Each run below is a few steps of one of 3 hidden systems, one row a step.
mek, trace 1:
[[-52  17   3  34   8  20  -2  25   6 -15 -13  43  21   2   4   7  -4  23
   20 -35  27 -53 -65 -18  -5   2  40 -44 -16  33  54  26   6  19 -17  27
  -20  -7  26 -19  13 -17  19 -31  -4 -49  36  -9]
 [-41  21  -3  27   0  23  10  41 -17 -30  -9  57  19  11 -17   6   0  -5
   22 -20  20 -40 -84   9 -10  21  35 -46  -7  13  54  40  38  23 -37  21
  -26 -20  45 -39  -5 -13   7 -24  -3 -22  15  -9]
 [-23  21  -4   3   1  30  25  48 -33 -31  -5  53  10  20 -29  10   7 -36
   21   0   7 -30 -85  41 -17  49  28 -50 -14  -7  36  32  52  21 -59   2
  -25 -23  47 -45 -20 -11  -8  -9  -2   2  -8  -4]
 [ 13  17  -7 -21  -2  23  32  48 -49 -25  11  38   2  14 -36   4  12 -59
   20  13  -4  -5 -65  56 -21  58  15 -46 -12 -20   9  28  47  17 -63 -11
  -15 -15  38 -53 -31   4 -23   2   4  16 -30  -4]
 [ 42   9   1 -35  -7  12  27  38 -46 -25  17   5  -6  13 -23   7  24 -68
   19  30 -12  21 -27  70 -20  58 -14 -41 -23 -42 -13  12  16  -6 -43 -31
    9  15  21 -44 -38  16 -23   6  18  39 -44   0]]
sumu, trace 2:
[[ -3  19  -3  20   4  27  22  55 -56 -11  -9  39 -10  21 -38 -21  -2 -46
  -11   9  -7 -19 -63  49   2  31  15 -17 -11 -31  26  29  57   7 -43   1
  -27 -16  46 -27 -27 -13 -13  15  -3   6 -14 -21]
 [ -4   9 -16  31  -5  24  14  39 -30 -18 -14  42 -22  38 -51 -12 -18 -48
   -9   0  -4  -8 -47  19  18   3  27 -12   0 -11  30  32  62  -4 -35  18
  -18 -51  48 -24 -23  -4 -11  12 -30   6 -17  -4]
 [-17  -4 -34  31 -22  20  -2  17 -15 -23 -20  41 -18  53 -50   4 -16 -45
  -13  -5  -5  -4 -24 -19  21 -23  26  -5  23   3  27  26  58  -9 -14  14
  -13 -65  34 -10 -11  -3 -19   5 -32  12  -8  14]
 [-12 -14 -39  23 -30   4 -12 -12  11 -17 -19  26 -11  59 -41  23 -26 -35
  -10  -8  -1   7   7 -41  18 -38  21  13  32  11  15  11  44  -8  -1  11
    5 -72  14   3  12  -2 -21   2 -45   7 -14  16]
 [  2 -22 -46  20 -33 -14 -25 -37  39 -11 -18   3 -10  54 -29  36 -22 -19
   -5  -6  -4  17  47 -47  19 -54   2  36  47  12   1   1  19 -19  22   4
   19 -64  -9  22  26  -2  -8  -1 -40  -5 -12  20]]
Nagup, trace 3, 5 rows:
[[ 27  21  29 -36  21  19  24  58 -45  20  40  -9   2 -36  12 -13  33   2
   10  18  -8  14 -62  54   0  43   3 -24 -28 -21  -4  12  20  24 -27 -13
  -32  34  14  -6 -30 -17   9  26  33  21 -13 -15]
 [ 45   2  19 -34  19  25  33  65 -43  20  34 -18 -13 -29  -6 -15  22  -7
   -8  14 -14  41 -43  57  29  29  11  16 -13 -40 -13   6  36  13 -29 -23
  -26   8  15  14 -33  -6   2  49  20  27 -26  -4]
 [ 50  -4  -5 -28   4  18  20  54 -35  20  26 -20 -33  -5 -19 -18  10 -24
  -25  21 -20  58 -25  30  39   1   8  33  11 -35 -14   4  50   1 -20 -26
  -13 -13  13  22 -35  -5   0  64  -4  42 -28   2]
 [ 38   0 -22 -15 -14  20   7  30 -27  15  15 -12 -29  25 -30   0   2 -36
  -21   9 -18  64  -9   5  36 -26  10  38  25 -22 -21  -5  66  -5  -9 -20
   -9 -41   9  27 -19  -6 -13  56 -19  41 -36   9]
 [ 23 -19 -43   0 -27   5  -3   3  -3  -3  -3  -5 -23  49 -40  21 -10 -42
  -15   3 -21  52  10 -20  23 -39   6  35  43  -9 -13  -4  55  -9   2 -15
    3 -60   7  31  -5  -6 -19  32 -36  24 -32  16]]

Name the system that made each run.
trace 4 (3 x 48):
[[-38   5 -20  14 -13  19  -8  17  37  -5   9  40  21   0  -5  13  29  42
   22 -51  25  -5 -63 -31  24 -31  58   0  18  37  45  16  36  32   0  24
  -18 -45  15   6   8 -24  13   8 -19 -14  41  26]
 [-24  18 -15   8 -13  32   5  48   4 -11  14  50   9  14 -17   5  24   9
   26 -29  23   6 -88   2  28 -17  57  -8   9  23  40  29  55  28 -22   6
  -25 -39  36 -14 -14 -16   6  11 -14  -1  24  15]
 [  9  15  -9 -10   1  39  19  66 -19 -17  20  34  -4   7 -31  -6  25 -11
   18  -6  13  14 -87  31  20  14  42 -12   5   2  30  24  70  28 -43 -10
  -27 -28  41 -22 -31 -11  -2  26  -8  12 -10  11]]

mek
trace 5 (3 x 48):
[[ 36 -11 -13   9 -16   2   4  19 -47   1  -5  -4 -37  43 -46  -6 -23 -69
  -37  38 -28  29  23  21  18   0 -13  19  12 -44 -27   3  42 -21 -20 -18
    0 -37  12   9 -17   3 -24  40 -20  35 -53  -2]
 [ 19 -16 -31  10 -32  -4  -4  -4 -21 -17 -17  11 -34  55 -51  12 -26 -75
  -24  23 -26  21  30 -10  13 -19  -7  17  22 -24 -12   3  38 -27 -10 -10
   14 -48  13  -1  -2   8 -34  15 -29  19 -46   6]
 [ -2 -21 -40  23 -37  -7 -17 -19   9 -36 -26  29 -18  67 -47  25 -22 -68
   -6  13 -12   0  33 -15  -5 -17   0   3  19 -15   5  11  23 -26  -5   2
   24 -53   8 -17   8  17 -27  -9 -32   7 -25  17]]

Nagup
trace 6, 3 rows:
[[-28  14 -13  44   3  22 -13  23  14  20  -6  15  -6  -9  -2 -18  15  47
   -6 -41   3   3 -55 -35  50 -46  47  30  16  24  46   6  36  29  10  20
  -38 -32  19  30   2 -37  19  37 -22 -20  47   7]
 [-24  21  -7  40   4  36   1  56 -15   6   0  28  -9  -1 -16 -21   7   5
  -10 -14   8  -6 -77   4  43 -24  36   8   2   6  42  18  55  22 -12  22
  -32 -26  38  10 -22 -33  12  31 -15   4  28  -2]
 [  6  21  -2  24  10  33  19  62 -45  -4  -1  23 -20  10 -32 -26   3 -24
  -12   5   0   9 -69  36  31   4  22   0  -4 -21  31  25  60   8 -31   2
  -30 -21  48  -4 -38 -19  -2  29  -9  10  -6  -8]]

mek
trace 7:
[[-35   9 -11  42  -3  20 -11  22  13   0  -7  35   7   0 -11  -5   8  31
    5 -35  15 -19 -53 -32  31 -37  47   9  10  24  46  11  31  12   5  31
  -35 -35  25  13   5 -27  17   9 -20 -21  36  -3]
 [-25   2 -28  33  -3  11 -18   4  33  11   6  24   6   4  -2   5   9  41
   13 -44   7   8 -32 -46  36 -59  41  31  27  36  37   1  41  27  18  26
  -19 -50  12  23  12 -33  14  20 -29 -18  32  15]
 [-12 -14 -34  18  -4   5 -20  -8  49  14  10   2   1   7  -4  12   6  40
    0 -32   7  23  -9 -53  40 -67  32  41  40  40  14   1  29  13  31   9
  -12 -58 -12  44  32 -30  14  25 -32 -14  23  28]]

sumu
